Each path below is one point turned by a fixed rotation once a step. After each direction that follows a path, write how fast that rotation turns it, in degrees per step (0 if it stays still).
Each turn is a multiple of 5 degrees from 10 to 175, or 0.
Each row of a path follows its step; steps can be skipped.
Rotation 1:
step 0: [ 38   6   2  32  10  43  -1  -8  -4 -42   9   5 -11  14  37   9 -15 -35
  -1   1  14 -13   5  15  22  -5  65  45 -15  30  -5  -7 -32  18]
step 1: [ 17  42  -7   5  18   1  26  37  16 -13  29  27  34  35  19  47   9  -4
 -33 -20  48  16 -10  23  22  26  -3 -17 -19 -27 -14  -2 -10 -10]
step 2: [ -4  -9  36  33 -13  32  27   7  27 -15  22 -12   6   4 -41   5 -21 -11
  40 -11  39 -17  17  -2 -13 -11 -21  -4 -28 -27  15   2 -44 -45]
step 3: [ 10   7  27  38 -20  30  -4 -18  -3  20  39  -3 -23   4  -2 -18 -33  -9
 -11  26  18  13   6  -5  20  47  51 -47 -12  19  -3 -23 -33  19]
step 4: [  0  33   1 -31  -8 -12  14  25  25  -1  61  37  30  -6  25 -38 -17  26
 -13   0  19  27 -17 -27 -21   1 -18 -27   0   5 -29 -26 -19 -11]
step 5: [-10   3  37  35 -25 -48  10 -19  10 -20  16 -22 -15 -33  11  -5 -50  10
  15  22  12 -11  11 -39 -17 -13 -17  12   5 -44 -29  19 -14 -19]
step 6: [-18 -11  -5  26 -21   1  17  -1  -9  35 -14   8 -49  13  48 -25 -20  -5
 -11 -19 -39  -4  15  -2 -14  29  14 -54  15 -22 -40  10 -12  17]
step 7: [ -2 -13 -14 -48  -9  30  23  32  24 -52  -2  24   5 -13  30 -36 -15  18
  37  15 -16  -1 -11  -3 -23   6 -12 -11  29 -15 -31   6  16  39]
step 8: [-27   7  -7  20   0  11 -26  -4 -34 -21   7 -30 -10 -18  60  18  17  14
  30  40  12  -4  14  12  -6  -5   6  42  15 -62 -25  -1   5  12]
step 9: [ -8  12  19 -20  14  37   2  26  11  12 -25 -12 -15  26  74  17  -1 -30
 -13 -16 -40  -8  43  37   1  12  -9   4 -18   2 -19   7 -10 -24]
Speeds:
[ 11  -5  19 -10  -8  -1   2  -6   8  -9   1  -8   3   4  -8  -8  -6   0
  16   2  -9 -13 -21  -1   1 -11   1  17  -8  -7   3   4 -10   9] => 140
[ 10   1   4  -1   1  -2   0   2  10 -21  -8  -8  -2  -9  -6   6 -23  -7
  -2  17   1   2  10  -2  14  13  -5   1   2  11   1   4  17   3] => 155
[  5  -9   4  13  -7  -4   8  13 -15   3   3   1  -3   0   6 -10   8  -5
  -7  10 -16   6  -8  10   3  14   8   4 -19  13  -4  15   0  -8] => 125
[ -6  14   7  15 -11   0   2  -3   0   7 -13   0  15   3  -3   9   3 -15
  17   3 -18   6   4  -8  -8  14   1   9  12   1   5  -9  -6  -6] => 115
Rotation 2:
step 0: [ 20  43 -26  33  -4   4   7  21  50  33 -11 -13 -54  -5   7   2  28 -20
 -22 -11 -50 -27  15   5 -20  16  22  40  -4 -31  -6  32 -32 -19]
step 1: [ 39  -2  -2  16  15  54  69 -55  -8 -18 -18  11   9  15 -16  -3 -13  13
   5 -47 -27 -11 -16 -17  -3  13  33  24  39   5 -16   6  26 -33]
step 2: [-23  -1  59 -33 -42  22 -21 -10 -77 -27 -11 -22  -6 -40 -10   5 -16   9
 -10   2 -25  18   1 -20   0 -31  24  -1  34 -12 -37 -24  -2  -8]
step 3: [ 11  -9  -4 -62 -35  -3 -31  16  44  18  -8  -1 -29 -54  23 -11  21  -7
 -41  11 -17 -29  29   0  -2  10 -19  -7  -7 -48 -11   3  53   3]
step 4: [ 55  11 -10  20 -40  33  62 -13  31  26  17  -8 -11 -16  -7   5  22   5
  34  -1  39 -48 -40 -14   5 -15   9 -24 -35  -4   5  17  25   3]
step 5: [ 45  40   5  51 -15  12  -3  13 -47  19  11 -40 -29 -10   3  42 -34  -8
   1   8 -28  -8  -2 -36 -11  -8  20   9  28  -2   1  19 -60  -3]
step 6: [ 56 -27  -5 -18  24  39 -14   2  12  -2 -58  -2   8 -15   6 -14 -44 -32
 -37 -29 -31  28  33 -10 -11  25  -6  27  34 -28 -28 -12   6 -21]
step 7: [ -4 -13  35 -34 -24  55  17  10  16 -14   4 -20  -8 -29 -50 -58  14   2
  23 -15  17  24 -32   4   1 -17  19   8  -5  -6 -57 -14  33  16]
step 8: [-11  54  13 -26 -41 -23  11  52  12  19  41  -4 -54 -21  -4   7  18  32
 -26  11 -39 -21  -4 -13 -27 -19  44  20  -4 -15   4  23   5   7]
step 9: [ 55  13 -37  14 -21  17  40 -41  13   0 -34  29  21 -12  17  44  27   2
 -30 -18 -26 -47  25 -10 -37   0  21  18 -14 -26  10  11  12 -33]
Speeds:
[ -8   8  18   9  -9   5   2   3  -7   2   7   1 -12  -6   9   6   7  -4
   4  28  -1  11  -1   3   0  -1  -1   7   6  19  -9  -6 -10   6] => 130
[ 19  -4   2   3  -1  -2  -7   1  -8  12  -4 -13   1  -3   5  12  -5  -9
  -8   6  19 -14  -1  -5  10   1 -20 -11  -6   7   5   6   1  15] => 55
[  0  -2  12  14   6   1   9 -13  -3  18  10   2  13   4  -5   0   2  -6
  11   0   7  11  -7   1  -7   5  -4   7  -1 -10  -8   6  28  -1] => 125
[ -6  16   1  10  -8 -22  -4  10 -11  -5  -6 -11   2  -5  -3  -8  -4  -3
  -5  -1  10  12  -7 -15  10 -10  11  -3   2   3   4   9   9 -14] => 125
[-14 -13  -5 -11   9   7  -1   8   4  -7   0  -6  11 -17   4  -2  -1  -9
  -6   8 -10   6 -20   3   6 -19 -15   2   6  -7  -3   5   6   6] => 85
[ -6   2   9  -2  -7  -7 -15   7  18  -3  11   6   0  -8  -3   1 -11   2
   0   0  16 -18   0  -1  -6 -11   4  15  -6   2  -1 -18  14   5] => 80
